Rotation paths and how fast each direction turns (degrees each step):
Each turn is a multiple of 5 degrees from 10 to 175, or 0.
Each row of a path follows its step; steps can be skipped.
Rotation 1:
step 0: [-16  -6   6   2 -15  10  -9  -9   4 -15 -27   8 -11   6 -17  -3  -9   1
   5   4  17   5 -11   8   4  14  -7 -17 -35  -3  13  -2  -6  -1  -6   9
  -5   5  15   8   0 -12 -13  16 -35 -19 -13 -24   1  14  -4  -5 -11   3
  15  -5   7 -21 -13   2 -15   2 -16   6   5   5]
step 1: [ 25 -19   8   1 -19 -15  -3 -10  -9 -13   0   6  10 -20   0   6   2   5
 -21  15  -1  12   7   8  -2   8  -5 -23 -13 -12 -11  -3  10 -18  18   7
   3   0  12   1  -1 -15   4 -23   9  -5  -6  -2  13   4   8  -6 -17   9
 -12 -19   6   0 -30  -5  18  27   1 -17   5 -16]
step 4: [ -4  -4   9   2 -14  -7  11 -10  24 -16 -17   0 -13   6  16  -8  -3  14
  -3 -14  12  24   1   4  -6  -5  -4   1  -8 -21 -26 -20   5  -9   2  -6
  15   7  37  27   4   1   2 -15  -3  14   6 -12   4   9   3   9 -11  18
   2   4   3  21   2  -5 -15   3  -9 -13  15  -2]
step 5: [ -3  -5  10 -18 -20  -8  29 -28   2   0   7   6 -22 -10  20 -17  -1  14
 -14   0 -16  -5 -31 -20  -4  13  -7 -11  -9 -13   4   3   1  -2  -3  -3
 -17  -4  -7  -1  12 -18  -4  -5 -18  -2  11 -16  15  -4   9   1   9 -18
 -20  -2   2 -12   1  -1  10   6  20  -2   9   0]
step 6: [-10 -23  -6  10  -6 -14   7 -27  10 -20  -8   4   5  -2 -15   5 -30   2
  11   7   2   1   4  30   3   5  10  -6 -19 -11   4  10   4  -1   6   4
  -7  17  10 -11   2   9  -8 -14 -29  -5   2  -8  13   2  17   7  15  17
  22  16   7 -26  10 -10  -4 -10  -5   1  14 -11]
step 7: [ 17  -4  16 -13 -24   0  -3  -7  -2  -5   0  -7   5 -12   6  10  -6  21
 -18  17  17   8  -7   3 -19  15   5 -11 -10   1  12 -10 -19 -19  11  -6
  -9   2   5  16 -11  12 -31 -14  -5  -9 -15   5  19   8  10  10  -3   9
 -24  -1  -3  23  -6 -16  11   7 -19  -1   5  -7]
step 8: [  0   2  -2 -30 -13   2  -7  -3  15 -19  -5  14  -9  -8  18 -34  -4   6
  -7  -1  -1   1  14  19  16   8 -15 -11 -15 -20   7   5   1   3   5   3
  17   2  10 -15 -14  13 -14  -1 -10  28  10   6  14   7  18   9  -9   2
 -12   4  -1 -14   6  18   9  16  15  12   5  16]
step 12: [  7  -9  -4  -9 -28 -24  -8   0   0 -11  -2  13  12  -2  -8  12   5  11
  -4 -10   5   6   2  11   5  21  -7  -2 -33  -2  -1   9  18  -2  11   3
   1   1  29  -8  22 -12   2  -4 -22 -11   0   4   6  13  13  -4  23   8
  -8   1  11 -24 -16  11  -9 -24 -12  15  -4   2]
step 13: [ 27 -15   1   3   3   2  -7  -4  14 -16  14  14  19  -6   0   5  10  21
 -22   1   0   7   6 -15 -25  -9 -12  -4 -24 -17  22 -10 -34  -3   1  13
  -8   5  17   1   3   9 -11 -10 -14  -3 -11   3   5  10   3  -1 -14  -2
   3  -4  -8  -4  -6  -8   3  13   3 -17  20 -21]
Directions:
[ 1  1  1 -1 -4 -3  1 -2 -3  1 -5 -4  2  4  5  0  2 -4 -1 -3  1  2  5 -2
  2  5 -2 -3  2  2  0 -4  1 -1 -3  2 10  3 -4 -2 -1  2  0 -6  1 -2 -1 -8
  0 -1  0 -4 -9  0 -7  0 -1  2  3  1  3 -1  0 -1  4  2] -> 110
[ 2  5  3 -1 -3 -4 -3  1 -6  2 -3 -2  2 -1  2 -2 -3 -3  1 -3 -2  5  1 -2
 -3 -5  3 -3 -2 -5  4  2  6  4 -1 -4 -6 -6  0 -5 -1 -4 -1  5  2 -2 -1 -1
  0 -1  7 -3  3  2 -7 -2 -4 -3 -4  2  2  0  1  1  1  4] -> 155
[-1  9  5  1 -3  3  5 -1 -5 -1  3 -2 -4  2  1 -2  3 -3  6 -1 -1  0 -3 -1
 -1 -4  2  6  0  1 -4 -6  2 -1 -3  1 -5  1  7  4  2  1  5  0 -4  7  0  1
 -3 -1  0 -1 -6  0  0  4 -1 -3  5 -1  1  4  4  1  0  1] -> 65
Rotation 2:
step 0: [-10   3   8  -2   2  28   9 -20   0  15  -6  32  22  12 -20   1  15   4
   6  -1 -12 -26  -4 -11 -22   0   0 -10  -4  14   0  -5   3 -26  -2   2
  -5  -4  -4  13  21  -8  -6 -11 -16   9  18  -5  -5  -7   4 -15 -10  -3
 -14  17   9  15  -3 -14  29  17  -5 -18  23  13]
step 2: [ -1  21  -1  -9  -3 -14  19 -14  13  -9  25   5   5  -4 -16  -7  -5  -8
  -4  -4  -4 -14  13   7  -7  20   3  22  -1  -1  21  12   5   4  -4   3
  -8 -16 -16   4   0 -16  -2   9  32   0   0 -26  32   3  -5   7  16  37
   6   1  -2  15 -11  -8  12  -6   2   9  22  -1]
step 3: [  2  12 -25  -7  25  -8 -16  19   8 -19 -18 -24  -3   3   5  -8 -11  13
   4  14 -33   1  -7  17   0  -3  11   0   7 -10  -3 -14  -8  13   6  -6
  10  14 -21   0   1 -25   4   4   9  28 -18  12   1   8  -5   2  -6  -9
 -20  -7  -3  -1  11   2  -7 -18   2  15   2 -32]
step 4: [ 12 -18  11   3 -14  -8  -7 -25  -7  -3  -1   0  11   1 -13 -11   0  13
  -4  -1 -11   7  -3   3 -13 -22  -9  10   5 -14  -6  -8  -8   1 -18   6
  -6 -20 -14   6   4 -19   0   7 -12 -14 -10 -17   1 -20 -15 -12  12  -4
  10  14 -24  36  10  31  -5   7 -26  11 -24   4]
step 6: [-13  -4  33  10 -18 -16  -2 -19  11  20  17  11 -18 -21  20  14  16   9
 -12 -12   9  11  -1   5  -7   1   4 -13  -5  -7 -10  -1  -3   5  19  -7
  12 -14   5  -5  11   7   5  22  31  -6 -16 -10   0   0   2  18   0  -9
   5  22   8  10  15 -15   5  29  12  -7  -6   8]
step 7: [  7   0  23  23   9  10  -4  24   0  -6  -7  12   1   4  15   8  -9 -14
 -11   1 -23  -4   4 -26   0  -9  -3  19  10   1   8 -10   3 -19  25  -5
  -2   4   4 -24  11 -11 -16 -13  10  15  26  12  -7   9 -18  29  -7  -8
   0 -10  -4 -32  -9 -11   7   0  -9 -20   4  -6]
step 9: [ 13  -6 -14 -11  20 -25  20  18  -2   4   0  27  17  13  -2 -23  -1   2
   2 -17   5 -16 -13  -7  27 -15 -17  -4  -4   3  -7   4 -10   2 -22  13
 -22  29  -3  -6  10   4   1 -17  16  21  25  -3   8  -8   5   4   4   5
   2   0   9  -5  -9  -2  -8 -14  15   9   5  20]
step 12: [ -5  12 -33   4  -4  25 -12  11 -13  12  20  -6 -17   5 -15  11  -5   3
  23  -7  17  14  -6   7 -11  20  -5  14 -17  12  -5  -4  20 -28   6 -26
  26  -5  -9   9   8   6   5  -3  14 -23 -15   4  10  14   0  -2   1   0
  -8  -2   3  -1  -2 -10   5  -8  -8  22 -13 -18]
step 13: [-15  -6  19  29  29 -17  11  -7  -4 -10   4 -19  -6 -20 -15   7   2   3
  10  -2   3  -3  12  -2  10   2   1   7  -4 -18 -22 -19  -3   3  18  15
 -23  -1 -25 -10 -13   1  22 -15  12  -1  -7 -10  -5 -12   8  -7  -4 -11
   2  -5  -3  -1 -32  -3   5  13   2  34   5   0]
Directions:
[-3  2  0 -4 -1 -7 -1  3  1 -2  1  0 -3  0  0  0 -5  0 -3 -4  1 -1  8 -4
  5  0  5  1 -2  5  0 -4 -2  1 -8  6 -3  8  1 -3  1 -5 -4 -2 -2  0 -4  2
  3  0 -2 -5  5 -3 -2  3 -1  2  1  5  3  0  1  0 -2 -5] -> 65
[-2  3 -7 -3 -1  1  2  4  0  0 -3 -3  6  5 -2  1  2  0  0 -5 -2  0  1 -5
 -5 -2 -4  0  2 -2  0 -3 -4 -6  2 -4  1 -6 -3 -2 -4 -1  4 -7  1  0 -6  1
 -2 -4  1 -1  0 -4 -2  4 -4 -3 -3  1  4 -1 -1 -2 -8 -1] -> 85
[ 7 -1 -2 -3  0 -2 -3 -7 -3 -3 -2  0  4  2  3 -3  4  1  2  5 -1  2  1  2
  1 -1  1 -2  0  3  1 -1 -3 -4 -2  3 -4  2 -6 -1  4  1 -3  1 -2 -3  0  2
  0 -3  6  3 -2  0 -4  8 -6 -7  0  5 -6  0  1  6  3  4] -> 70
[-1  0  3 -3  1 -1 -7  0 -3 -4  3 -4 -1 -8 -3  2  5  5 -5 -4  3  1  3  1
  0  4 -3 -2  6 -1 -4 -4  2 -1 -1 -1 -3 -3  0  1 -1  3 -5  0  3  1 -3 -1
  0 -5  0 -5 -3  6 -6  0  5 -2  2  0 -7 -3 -3 -5 -2  1] -> 160
[-4  3  2  0  7  0  5  1  3 -2  1  2  1  0  2  2  3 -4  1 -1 -7  6 -1  4
 -8 -3  7 -6  1  3  1 -4  2  3  4 -1 -2  8 -2 -3 -6  0  0  3  3  1  0 -1
  3 -2 -3  1 -4  2 -2  0 -1  0  3  0  3  2 -1 -2 -3  4] -> 100
[ 0 -3 -3 -2  1  1 -4  1 -3  0  7  5  0 -2 -1  3  0 -2 -1 -2  5  2 -5 -7
 -5  3  0  5  6 -2  3  2  3 -3 -3 -4 -2  3 -3 -4  1  1  0  4 -2  2  3 -3
  2  3 -5  7  5  0  1 -1 -1 -1  0  9  2 -2 -2  3 -3  4] -> 140
Rotation 3:
step 2: [  0  -3  -9 -14 -14 -14   3 -18  -4 -20   3  13   6 -14  16  -4   6   3
   9   2  11   9   9  17  34 -21  18   9 -18 -15   0 -12   7  -4 -16  -5
  -1   6 -33  11   3 -13   4   2  17 -23  29   9   5  -8  11   6 -27  -7
  -4   9   0  16  -1  30  -1   6  -4   3   5 -24]
step 3: [ -3   1   6 -21  13  23 -25  -3   7 -24 -13  -3  -6  12  -5 -21  -2  29
  16  -6 -12  -5  10  10  20   0   8   2  -5  -7 -10  25 -17   8   1   8
  20  -7 -12   5  15  -6 -21  30  -2  21   9 -10   1 -22  -4   9  13   4
   1  -6 -17  22 -13   0 -25  -4 -14   4  -2  13]
step 4: [  2   9  11  11   2  17  -4   9  -2 -20 -23  14 -15  -9   4   9  -4   4
   6  -8   1   0  34 -26  -6  -9  -1   2  -7   9  -4   3 -15  30  -3   2
  -3  -4  -9   1 -11 -22  -4  -2   5 -20   6   2 -20 -20  22 -30 -18  20
 -14  -4  -1  -6  -3 -19   3  28  26  -2  -9  10]
step 6: [ 11  -5 -16  -4  13 -11  17   6 -18 -16   4  -3   6  18  -7  11   6  27
  17  -1   3  28  20  13  -7  22  -7  18 -14 -25 -16  17   3  17 -14  -6
  13   9   4  14   1   3   7 -29   8   1 -16   5  -8 -23  10  21  15 -14
   3   0 -15   6   8   4 -28   9  11  11  -6  -1]
step 7: [ 19  20  -9  -8   4   5  14   0  -4  -2  16   4  -3   0  -9   2  13  11
 -34  -5   5  25   8  -2  15 -14  11  16  18   0 -20  16 -12  -8   8  -9
 -11   6 -22 -13  -1   3  -3  22  13  -2  13 -20   7 -22  24 -38  -9 -11
 -18  19 -15   1   0   7  -9  15  -4   5  -4 -15]
step 8: [-15   7  -2  13   4  -4 -18   2 -12  -1  -9  29   4  -9 -36  14   4  32
  -8 -34  -3   2 -11 -14   8  -9   0 -15 -31 -12  -2   5  -3 -11  -3  -5
   2 -13 -17   6   2   0 -15   1  -5  26   7   2   7   9  21  -7   5  11
  -9 -26  -5  25  13  -1 -11  -6   4 -14  10  -1]
step 9: [  1   1  -9   8  26   3   6 -12  14 -10 -26   7   2   3  11   0   3 -20
 -14   7  32  -1  17 -10 -14  -9  -2  -1 -14   9 -25  -8 -11  -9 -12   9
  13 -10   5   8 -19  -5   4 -10 -10  17   1 -20   3 -25  17  15 -16  -3
  23  -4 -12  25   6  -2 -11  11  34  14   1   8]
step 11: [-19  -4  31  -8  17  -5   0  -2  -9  -3  38  10  -9  -2 -14   6  23  24
  -1 -36   3  17  21  -1  -1 -12  -3   3  -2   1   1  11  18   0 -26  -8
 -21  13   3  20  -5   8   5   4  -8   3 -22  -8   8 -17   5  13 -15  -9
  23 -11   6 -13  12   0   1   9   8  -7  -5  -9]
step 13: [ 16   8   0  -2 -13  14  -4 -18  -6   7  -1  26   0  12   5  -1  -3  21
  19  -2 -15   9   3 -32 -20   3  -4 -14  17 -19 -12   9  -3 -12   8  -5
  18  12 -11  13  -4   3   1  18 -28   4 -11 -21   0  -2  23 -12   4   5
   5 -27  22  31  -1   4   0  -4 -11  22   5   8]
Directions:
[-1 -1 -1 -2 -3 -4  3  1  1 -7 -4  3  2 -1  1 -5 -2  3  1  0  3 -2  2  1
  0  0 -3 -1  1  0 -2 -5 -1 -5  1 -2 -3 -2  4 -4 -1  3 -8 -4  0  2 -3  2
 -2 -1  1  2  0 -4 -5  1 12  4 -3 -1  2 -5  6  2  3 -5] -> 100
[ 5 -4 -2 -3 -1  2 -2  2 -2  1  1  3  1  1  0  2  0  0 -2 -2  3  0  1  4
 -4 -4  7 -1 -2  4 -4  5 -3  0  0  0 -1 -1 -5  4  5 -3  0  2  0  3 -3 -5
  2  6  3  5 -1  8 -6  0  3 -7 -8 -2 -1 -5  1  0  1 -2] -> 80
[-9 -2  6 -4  1  1 -1  2  3  1  0  2 -1  4  5  0  3 -4  9 -1  0  1  4  1
  0 -1  8  0 -3  0 -5 -6 -2  0 -1  8 -2  0 -1 -7 -2  4  1  2  0  1  0 -1
 -1  1  2 -1 -2  2  1 -2 -4  0  1  1 -2 -5 -1 -6  1 -5] -> 45
[ -4   0   2  -2  -1 -10  -2  -2   3   2   2   1   1  -4  -3  -1  -1   0
  -2  -3   5   0   3  -5   3   2  -3  -3  -7   2   2  -5   2   0  -2  -2
  -5   5  -5   0   5  -2   1  -2   6   6   2   2   3   3   3   0  -1   2
   1   0   0  -4   2   0   8  -1   1  -5  -2   5] -> 110
